Each row has a name. After each piece below comes the name of the row it's from, unless a question asks for something else. Each question is about the rows just above it. Places in a row count from 0.

[ 59  49 108 104] = fil
[-76  42  41  45] = durog
[-76  69  15 -47] = Momu
Does one of the named rows hold [-47  15  69 -76] side by side, in this order? | no
Every place of [49] in fil: | 1

[ -1  58  19  12  11  67  11 -63 -33  67] = tirod
[  40   -4   19   17  -23   -7 -109   20   35   -1] = lizo
[ 35 -55 -18  20  52 -29 -13 -15 -37 -56] = surul
[ 35 -55  76  20  52 -29 -13 -15 -37 -56] = fiv
[-22   3 -26 -17  45 -62  59  67  19  15] = nesuk
[ 12  29  28  -7  25 -52 -57 -43 -32  35] = Suken
Every place of [11] in tirod: | 4 6
Is [29 28] printed in one of the named rows, side by side and in this order? | yes

[ 25 -70 -34  26  -5 -11  81  61  47] = Momu
[-60  13  79 -15  -5 -22  41  39 -13] = Zetog
[-62 -16 -59 -62 -17 -61 -62  47  47] = Suken
[ 16 -18 -52  42 -16  14 -65  15  12] = tirod
[-62 -96 -59 -11 -12  -9 -12 -44  13] = bavus
Suken without one entry, shuffled: [ 47 -62 -62 -16  47 -62 -61 -59]. Gone: | [-17]
Does one of the named rows hold [ -5 -11] side by side, in this order? | yes
Every place of [-62] in Suken: | 0 3 6
Which entry of Momu is missing from [-11  81  47  61 -70 -34  -5  25]? | [26]
Is [-15  79] printed in one of the named rows, side by side and in this order? | no
Is [ -5 -11  81  61] printed in one of the named rows, side by side and in this order? | yes
Does one of the named rows hold [ 16 -18] side by side, in this order? | yes

[ 26 -46  44  56 -47 -47   6  27] = gole
[20 16  9 43 32 -2 -7  5] = Suken
[ 32   9  24  68  43 -13  -6  16] = lizo
[ 26   6 -47  44  56 -46  44  56] = surul
Shuffled lizo with one entry gone: [ 9 -6 68 24 43 16 32], missing | [-13]
The row with [16  9] is | Suken
Every place of [-46] in surul: | 5
q: [ 26 -46] | gole
Every place of [44] in surul: | 3 6
q: [  6 -47  44  56 -46  44] | surul
q: [-46  44  56 -47 -47   6  27] | gole

[-16 -53 -48  33   4  35  25 -52 -25 -27  17  24  13 -19  46 -82 -59   2
 -28   4 -33  43   3 -49 -20  12 -15   7  27   5  -7 -14  24  48 -13   3
 -13 -30 -32   6 -20] = lizo
[  8 -10  18   3  47 -10  -3  27 -18 -11   6   6 -19   0   7   0  37   9
 -25  -4 -12  -2 -23  -6 -16   0 -56 -17 -10  29  17  13  22 -30  -3  23
 -13 -13  20  53 -17] = Suken
[-14 -31 -38   3 -10  17   2 -40  16 -13  -7  12  16 -25  20 -29 -42   2
  -6  11 -12  16  21 -21  -8  21  29  12  10 -17 -17 -20  -1  36  -9   1
  -4  -6 -33 -18   4] = durog
[ 14  20  32  25   9  -2  19  25 -51   4  27  -4 -14  38  -2 -25  -4   9
   0  37   0   8 -32   1   3 -34 -58 -20   4  36  20  26  13 -23  11  -7
   1  -7  33  21 -20] = surul
[ 11  -1  24  14  38  -7   9  27 -37  -8  18   4 -20  16   7 -13  35   3
 -21 -11 -11   5 -30  -7 -11 -13 -68 -11   1  26  29  20  25 -30   3  13
 -11 -16  27  48 -22] = gole
[-14 -56 -47  31  13  31  23 -49 -23 -29  15  26  11 -22  47 -80 -54   2
 -32   6 -35  41   2 -51 -24  17 -21   7  25   3  -1 -15  27  44 -14   7
 -17 -31 -32  13 -21] = tirod
[  3  25   7  31 -44  18  29 -13 -43  13  28  -6  10  39   1 -34 -24 -16
  20 -17  10  22 -11  -2  18 -38  -6 -17  17  29 -10  13  -7  18  15 -35
  14  -1   6 -38  -8] = fiv
Which row holds [  0  37   9 -25  -4]? | Suken
Which row holds [-17  17  29 -10]? | fiv

[ 30  16 -15  49  15  -1  -5  41 -20 -25  13] -> Zetog
[-46 -12 -40  62  17 -81 -62   3 -38  -2  38] -> gole
[  1  25 -22  37  14   3 -81 -62 -22  -4   3] -> fiv
[ 54  18  -9  48  18   9 -13  32  47   0  -2] -> bavus
[ 38 -27 -13  68  19 -46  -5  14 -23 -16  36] -> Suken
[-21 -56 -16  48   9 -89 -17 -23 -19  -8  51] -> lizo
q: [32 47] | bavus
Where do [-81 -62   3] appear? | gole
Shuffled bavus with one entry gone: [ 18   9  32  -2  18 -13  47  -9  54   0], missing | [48]
Does one of the named rows hold [-81 -62   3 -39] side by side, in this order? | no
Is [51 -8] printed in one of the named rows, side by side and in this order? | no

[-24 -32  27 -25  -4 -35 -37 -15 -16 -35  -9] : nesuk
[ 31 -97 -30 -40  39 -26  17 -46 -21 -49 -16] : Zetog
[ 25 -83 -24 -32  28 -25  -4 -35 -37 -15 -35] : tirod
[ 24 -73 -35 -37  44 -27  -6 -55 -21 -26 -39] : lizo
[ 30 -65 -32 -23  29 -18  15 -38 -35 -37 -12] : fiv
Among the named rows, does one hold [ 39 -26] next to each other, in this order? | yes
[-24 -32  28 -25  -4 -35 -37 -15] is in which row? | tirod
Which entry of Zetog is missing from [ 31 -30 -49  17 -97 -46 -26 -16  39 -21]? | [-40]

[ 35 -20  50 -25  16] : fil
[ 35  35  35 -25  16] : durog
[ 25 -20   8   9 -59] : tirod
tirod without one entry, shuffled: [-59 -20   9  25]. Gone: | [8]
Among the named rows, does one hold [-25  35  35  35] next to each other, in this order? | no
Places of [35] in row durog: | 0 1 2

